array([[ -3,  -3,  -6,  21,  16, -42, -12,  -4],
       [-16, -19, -12,  -1,   2,   9,  -6, -23],
       [  0,  11,  61,  16,  44,   5,  27, -44],
       [ 55,  11, -19,  11,  53,  32, -35, -10],
       [  0,   0,   0,   1,   1,   0,  -1,  -1]]) ans = 0

array([[ 20,  11, -13,   3,  17,  -1,   3],
       [ 29,   8, -13,   1,   8,  -2,   3],
       [ 35,   8, -15,  -1,   6,  -1,   3],
       [ 51,  23, -30,   5,  28,  -6,   6],
       [ 59,  23, -32,   2,  22,  -3,   6],
       [ 43,  13, -21,   0,   8,  -1,   3],
       [ 37,  12, -18,   1,  11,  -2,   4],
       [ 57,  22, -30,   3,  22,  -4,   5],
       [ 47,  22, -27,   5,  28,  -6,   6],
       [ 53,  24, -31,   4,  27,  -5,   6],
       [ 11,  10, -10,   4,  17,  -4,   3],
       [ 51,  22, -29,   3,  25,  -5,   6]]) ans = 22

array([[ 55,   4, -52,  28,  46,  10,   4],
       [ -8,  15, -14,  10, -68,   0, -33],
       [-64,  -8,  43,  12, -33,  18,  10],
       [-69,  -8, -24, -67,  28,  23,  -1],
       [  0,  12, -43, -62,  55,  14,  18]]) ans = 12

array([[ -8,  -3,  23, -15,  14,  11,  20,   6, -10, -22,   9,   0,  17,
         -7, -12,  30],
       [-55,   7,  27,   8,  19,  30, -14, -19, -12,   3,  38,  -4,  36,
          2,  11,  -6],
       [-34, -11,  -7, -26,   0,  36,  -7,  19,  36, -24,  -1, -13, -14,
          1, -27, -20],
       [ -2,  20,  -7, -22,  -2,  -9, -37,  29,  25,  -7,   7, -25, -41,
         20, -31,  21],
       [ -5,  -4,  11, -33,  -8,  42, -25,   4,  26,  -5,  -9, -19, -12,
          0, -24, -13],
       [-36,  37, -13, -32, -43,  11, -25,   1,   1, -22, -30,  -2,  -4,
        -20,  -5,  22],
       [ 27, -40, -16,  -5,  -1,  35,  21, -18,  -8,  -4, -21, -30, -32,
         16,  -4,  -7],
       [-40, -35,   8,  -1,  26,  -5,  -7, -11,   6, -42,  -7,   6,  36,
         45,  -9,  10],
       [ 29, -33,  13,  -2,  26,  -1,  10,   9,  38,  -1,  -3, -23,   9,
         22,   6,   8]]) ans = -33

array([[ 67, -33, -69,  28, -18, -31, -25,  52, -67, -29,  54],
       [-10,  23, -33, -29,   3,   6, -57, -53, -35,   8,  -7],
       [-71,  43,  30,   5,  32, -36,  60, -48,  43,  11,   6],
       [-28, -51, -61, -59, -14, -64, -15, -66,  -2,  -6,  18],
       [  3,  61, -50,  32,  13, -65, -31,  14,  22,  45, -43],
       [-58,  43,   4, -29,  10,   4, -14,  28,  24, -18, -32],
       [ 39, -16, -17,  11, -43, -31,  42, -48,  51,  38,  66]]) ans = -16

array([[ -7, -28,  33,  15,  36, -27,  -8,  70,   2,  10,  12,  25,  22,
         40,   2],
       [  2, -71,  45, -53,   6, -42,  32,   7,  24, -32,  24,  -2, -46,
         22, -16],
       [ -7,   7,   6, -10, -20,  15,  -1,  -9, -18,  -3,  22,  -6,  -2,
         -3,  11],
       [ -4,  12,  -4, -24,  -9,  14,  -9,  -6, -35,  -4,  26,  -5, -10,
          7,  -4],
       [ -7,   7,   5, -14, -20,  15,  -2, -10, -22,  -4,  25,  -5,  -5,
         -1,   9],
       [ -5,  12,   1, -22, -12,  15,  -8,  -8, -30,  -4,  27,  -7,  -8,
          5,   1]]) ans = 12

array([[ 59,  15, -35,  45,  53,   9, -15,  12],
       [-55,  -8,   3,  32,  -7, -41,  43, -49],
       [ 39,  10, -32,  60,  61, -11,   8,  -5],
       [  1,  20, -42,  49, -46,  14, -25, -51],
       [ 16,  11,  -8, -30, -63,  45, -52,   7],
       [ 51,   8,  -2, -36,  -4,  43, -45,  47],
       [ 13,  18, -26,   3, -67,  40, -50, -19],
       [-10, -22,  43, -42,  50, -23,  36,  43],
       [ 19,  21, -35,  17, -59,  38, -48, -25],
       [ 69,  15, -27,  16,  36,  29, -34,  31]]) ans = 15
---
[[-52 -47 -28  21  23  26]
 [-41 -40   2  52 -33   0]] Answer: 52, -52

[[-26  26  35  26]
 [ 58 -35 -34 -55]] Answer: 58, -55

[-24  19  -5  51 -23  43] Answer: 51, -24

[[-54  28  58 -60  42]
 [ 14 -14   2  14 -18]
 [ 26 -28  39  25  18]] Answer: 58, -60

[63 71 70 52] Answer: 71, 52

[-60  66  56 -61] Answer: 66, -61

[-13  62 -18 -19] Answer: 62, -19

[[  8 -36  -9 -63]
 [-11 -18 -15 -29]
 [ -2   0  -6  26]] Answer: 26, -63

[[ -2  54  32  51  40  50 -46]
 [-42  -2  22   3  16   6  -8]] Answer: 54, -46

[ 53 -59  17  10  20] Answer: 53, -59
---
[  7  48 -37 -22  46  33 -69] result: 7, -69

[-52 -24 -57 -35] result: -52, -35

[[ -5  44   4 -34  -5  50 -13]
 [ -3 -39 -29  -7 -48  15  -1]
 [-19  63  -7 -15  -7 -35  23]] result: -5, 23

[ 12  18  58  59  45 -45  62] result: 12, 62

[[-10 -38 -58 -16]
 [ -6 -14   6  10]] result: -10, 10

[-21  11  68  34 -54 -40] result: -21, -40

[  5  49 -68 -27] result: 5, -27

[[ 24 -36  18  13]
 [ 56 -19   5 -28]] result: 24, -28
---
[1.01, 0.73, 0.39, -1.81, -1.02, 1.31, 0.36] --> -1.81, 1.31
[[-0.148, -0.079, 0.115, 0.018, 0.128, 0.158, -0.133], [-0.097, 0.087, 0.160, 0.132, -0.045, 0.124, 0.007], [-0.086, 0.246, -0.057, 0.032, 0.045, -0.123, -0.037]] --> 0.132, 0.246
[0.186, 0.134, -0.028, 0.058, 0.111, -0.057, -0.130] --> 0.058, 0.186
[0.152, 0.058, 0.164, 0.098, 0.142, 0.101, -0.112] --> 0.098, 0.164
[16.562, -5.406, 10.803, -13.893, -14.913, 3.817, 1.653] --> -13.893, 16.562
[-0.3, -1.5, 1.0, 0.4, -1.0] --> 1.0, 1.0
[7.4, 17.8, -10.3, -11.9, 13.5, 15.3, 3.4] --> -11.9, 17.8
---
[[31 32 31 48 44 39]
 [19 25 32 33 41 58]] ⇒ 41

[[-16 -12 -52  15 -19]
 [ 39  -5  28 -11 -12]] ⇒ -11

[[-24  21  21  18 -34 -62]
 [  0 -33   2 -16  -7  -9]] ⇒ -7

[[ -7   3  -2 -58]
 [ -6  15  15  10]] ⇒ 15

[[  4  13  17  12  -8]
 [  9  69  13  53 -29]] ⇒ 53

[[-40  26 -39  52]
 [-32 -22  -6  11]] ⇒ -6
---
Input:
[[-39  28 -12   7]
 [-62  35 -19  -6]
 [-71  37 -20 -12]]
Output: -39, -12

Input: [ 35  62 -54 -34 -48]
Output: 35, -48

Input: [-8  7 35 69]
Output: -8, 69

Input: [ 13 -15 -56 -23  -3  47]
Output: 13, 47

Input: [ 22  -6  59 -16  13  30  25]
Output: 22, 25

Input:
[[ 58  -9  52 -33 -52]
 [ -4  53  -4 -20 -22]]
Output: 58, -22

Input: [ 26  38  51  18   7 -15]
Output: 26, -15

Input: [-37 -46 -18  58 -19 -48  35]
Output: -37, 35
---
[[-21, -5, -4, -57, 42, -29, 45], [-7, -6, -28, 40, 2, 31, 8], [13, -6, -2, 30, -38, 50, 5]] out -2
[-44, -7, -21, -53, -24] out -24
[-62, 63, 53, 16, 30] out 30
[[-15, 34, 18, -33, 56, -28, 46], [-45, 9, 16, -18, 47, -27, 48], [20, 32, -36, 30, -40, 34, -56]] out 16
[62, -8, -4, 46, 34, 8, -19] out 8
[28, 31, 69, 10, -16] out 28
---
Input: 145,40,103,240
Output: 145
Input: 8,9,2,3,3,8
Output: 8
Input: 40,13,-45,-23,47
Output: 40
Input: 28,196,225,7,210,98
Output: 28
Input: 79,246,8,157,129,116
Output: 79
Input: -291,-922,581,694
Output: -291
Input: 103,311,861,53
Output: 103
Input: 9004,2612,1527,2728
Output: 9004
Input: 546,-443,-541,-606
Output: 546
---
array([ 589,  938,  -81, -685,   67]) gives -81

array([[-625, -198,  -57, -206,   -8,  780,  -23],
       [ 167, -830, -265,  -72,  338,  208,  333]]) gives -625

array([[748, 801, 495, 836],
       [284,   4, 371, 697]]) gives 284

array([ 85,  95,  31, 164, 224]) gives 85

array([6, 8, 9, 2]) gives 6

array([244, 225,   6, 126, 164, 166]) gives 126

array([164, 198, 116,  85,  10]) gives 85

array([15,  6,  8, 86]) gives 8

array([[161, 159, 114,   7,  44, 147, 163],
       [131, 131, 158, 216, 193, 143, 134]]) gives 44

array([[71, 46, 50, 55, 87, 72],
       [40, 41, 38, 45, 23, 47]]) gives 38
---
array([[83, 27,  5, 44, 63, 57, 10],
       [68, 41,  2, 33, 55, 66, 22],
       [73, 82,  3, 72, 44, 54, 39]]) Answer: 66

array([[312, 388, 817, 483, 272, 354],
       [233, 706, 530, 325, 483, 396]]) Answer: 483

array([[5, 4, 6, 7, 7, 2],
       [4, 4, 6, 7, 5, 1],
       [4, 4, 6, 7, 4, 1]]) Answer: 5

array([[6951, 2512, 8431, 3463],
       [6009, 7843, 4778, 4864]]) Answer: 4778

array([[138,  23,  30,  33,  28],
       [185,  83,  75,  79, 104],
       [124,  79, 203, 130, 111]]) Answer: 79

array([[2519, 5918, 7630, 3930, 5258],
       [7939, 6072, 1186, 6076, 5153],
       [3403, 2252, 4817, 4693, 7734]]) Answer: 6076

array([[648, 731, 519, 701, 873, 526],
       [427, 724, 543, 225, 244, 852]]) Answer: 244
